Rows swapped in pairs by one turn or mirror: which row each one swaps with:
The rows were stretched afterwards, more along some directions than others.
Q556: [-.12,.16,.07,.06,-.19,.11,-.11,.19,-.09,.10,-.23,-.03,.00,-.40,.03,-.04,.19,.00,.21]
Q259: [-.01,.15,-.09,.04,-.06,-.06,-.16,.00,-.10,-.14,-.18,-.06,-.02,-.15,.17,.02,.13,.06,-.12]
Q174: [.10,.10,-.19,.00,-.13,-.13,-.18,-.09,-.01,-.34,-.25,-.20,.09,.02,.15,-.01,.03,-.02,.06]
Q152: [.09,.08,-.19,.12,.05,-.04,-.09,.12,-.09,-.21,-.07,-.12,-.03,-.10,-.04,.04,.07,-.12,-.05]
Q234: [-.14,-.24,.12,-.07,-.01,.02,-.07,.07,.29,.01,.27,-.02,.10,.21,.00,-.08,-.16,.05,-.08]
Q647: [-.04,.17,.00,.17,-.13,.12,-.05,.21,-.18,-.01,-.16,.03,-.08,-.36,-.06,-.03,.20,-.02,.09]
Q984: [.12,.11,-.11,-.05,.06,-.08,-.14,-.12,-.09,.14,-.18,.09,-.16,.15,.11,-.02,.11,-.14,.14]
Q435: [-.01,-.02,-.02,-.16,.02,-.03,.02,-.03,.13,-.03,.03,-.03,.04,.10,.05,-.01,-.02,.15,.12]
Q422: [.02,-.03,.02,-.34,.24,.13,-.23,-.10,.09,.16,.03,.14,.00,.05,.04,-.09,-.06,-.06,.24]
Q833: [-.24,.08,.08,.05,-.05,.07,-.02,-.04,-.06,.15,-.08,.07,.06,-.23,.00,-.08,-.14,.31,.03]
Q701: [-.09,-.07,.03,-.16,.00,.10,-.13,.03,.18,-.08,.30,-.07,.03,.16,-.12,.02,-.12,.13,-.16]
Q987: [.00,-.09,.03,-.05,-.03,.04,-.09,.25,.22,-.31,.08,-.01,-.07,.12,.15,-.08,-.22,-.03,.10]
Q988: [.04,-.21,-.07,-.01,.06,-.06,.08,.08,.16,-.28,.01,-.17,.36,.24,-.12,.19,-.08,-.11,-.18]
Q13: [.10,-.08,-.07,-.06,.09,.14,.09,.19,.05,-.15,-.02,.06,.22,-.07,-.12,.11,.08,-.08,.04]
Q385: [-.01,-.13,-.06,-.42,.15,.14,-.32,-.05,.18,-.03,.00,.02,.00,.05,.11,-.10,-.13,.14,.06]
Q375: [.08,.04,-.11,.09,.06,-.05,.07,-.10,-.04,.06,-.26,-.17,-.05,-.07,-.08,.16,-.01,-.12,-.01]
Q678: [-.23,-.16,.12,.01,.00,.01,.01,.12,.09,.10,.20,.13,.23,.07,.00,-.03,-.16,.17,-.06]
Q257: [.00,-.19,.01,-.31,.10,-.03,-.08,-.06,.14,.13,.18,-.03,.08,.17,.11,-.01,-.04,-.01,.11]
Q176: [.09,-.08,.01,-.05,.13,.01,.01,-.04,-.08,.34,.07,.11,-.08,.05,.09,-.01,.06,-.09,.28]
Q17: [-.09,.21,-.11,.21,-.24,-.23,.00,-.04,-.09,-.17,-.37,-.29,-.02,-.26,.04,.14,.00,-.02,-.06]
Q115: [.01,.12,-.11,-.13,-.03,-.09,-.12,.00,.17,-.17,-.07,-.21,-.14,.06,.12,.06,-.12,-.09,.07]
Q796: [-.20,-.03,.11,.19,.01,-.05,.05,.08,.14,.20,.13,.00,-.09,.17,.13,-.10,-.15,.07,.15]
Q521: [.08,-.21,-.19,-.25,.04,.07,-.08,.08,.20,.10,.18,-.02,-.27,-.06,-.01,.05,-.05,-.15,.17]
Q506: [.02,-.16,-.12,.00,.15,-.01,-.04,.10,.18,-.20,.05,.08,-.05,.18,.26,.00,-.20,-.20,.13]
Q173: [.14,.05,-.15,-.21,-.08,-.15,-.13,.00,.17,-.05,.09,-.21,-.32,-.13,.00,.02,.03,-.03,.02]
Q76: [-.16,-.18,.10,.02,.03,.00,.00,.11,.13,.06,.20,.12,.19,.16,.01,-.05,-.20,.17,-.07]
Q662: [-.15,.16,.02,.17,-.13,-.16,-.03,-.12,-.10,.06,-.25,-.28,.03,-.06,.16,.02,-.13,.01,.09]
Q291: [-.16,-.19,.12,.01,.05,-.02,.01,.08,.14,.09,.23,.14,.22,.19,.03,-.01,-.17,.13,-.01]
Q59: [-.15,-.01,-.03,.00,.02,.03,-.09,.04,.26,.04,.06,-.25,-.20,-.11,.05,-.06,-.26,.02,.10]
Q50: [-.04,.09,.01,.10,.09,-.06,.07,-.03,.05,.15,.07,-.10,-.27,.02,-.05,.11,-.09,.08,.00]
Q822: [.11,.00,-.06,-.24,.18,.11,-.17,-.23,-.06,.13,-.21,.08,-.06,.11,-.02,-.08,.08,-.01,-.01]
Q280: [.11,-.16,-.03,-.07,.03,.10,-.07,.26,.17,-.31,.16,.14,-.15,.16,.07,-.08,-.18,-.01,.13]
Q529: [-.23,-.12,.08,.13,-.01,-.01,.04,.13,.18,-.19,.13,-.25,.49,.04,-.02,.15,-.14,.01,.03]
Q788: [-.27,.09,.10,.04,-.07,-.18,-.08,-.07,.08,.21,-.07,-.23,.06,-.16,.23,-.01,-.14,.19,.12]
Q640: [-.12,-.02,-.01,.14,.10,-.05,-.09,.04,-.15,-.22,-.19,.10,.42,.12,-.03,.05,.00,-.03,-.16]
Q646: [-.23,.14,.10,.06,-.09,.04,-.04,-.11,-.06,.19,-.15,.01,.11,-.26,.01,-.04,-.05,.29,.08]
Q682: [-.13,.06,-.07,.22,-.02,-.07,.11,.06,-.13,-.21,-.01,-.03,.21,.15,-.20,.06,.06,.11,-.24]
Q313: [-.26,.11,.10,.05,-.11,.08,-.03,-.08,-.05,.20,-.13,.04,.13,-.24,-.02,-.06,-.09,.29,.06]
Q645: [.01,-.10,.05,.05,-.02,.07,.06,.09,.07,-.10,.07,.10,.21,.08,.02,-.03,.09,-.02,.01]
Q288: [-.12,.07,.10,-.10,-.05,.14,-.13,-.21,.06,.19,-.04,.02,-.16,-.09,-.02,-.11,-.11,.20,.05]
Q444: [.12,-.01,.08,-.02,.08,-.01,-.01,-.09,.07,.18,-.04,.10,-.32,.12,.25,-.12,-.09,-.02,.15]
Q883: [.23,-.13,-.07,-.06,.14,-.04,.06,.16,.16,.03,.02,-.03,-.22,.04,.13,.07,-.11,-.19,.14]
Q736: [-.16,-.06,.02,.01,.14,.06,.05,-.03,-.05,.07,.23,.23,.18,.13,-.12,.05,-.05,.18,-.01]
Q77: [-.17,.16,.12,.10,-.19,.07,-.08,-.11,-.10,-.04,.02,-.04,.16,.01,.01,-.06,-.02,.32,.02]
Q304: [.21,-.23,-.19,-.18,-.04,-.11,.00,-.01,.25,-.15,.08,-.22,-.17,.19,.06,.06,-.08,-.25,.04]
Q126: [.06,-.02,-.10,-.22,.17,.02,-.01,-.16,.02,.24,.05,.06,-.30,.00,.02,-.06,-.01,.05,.16]

Q647 swaps with Q987
Q280 swaps with Q556
Q506 swaps with Q259
Q257 swaps with Q126
Q313 swaps with Q76
Q385 swaps with Q521
Q646 swaps with Q291

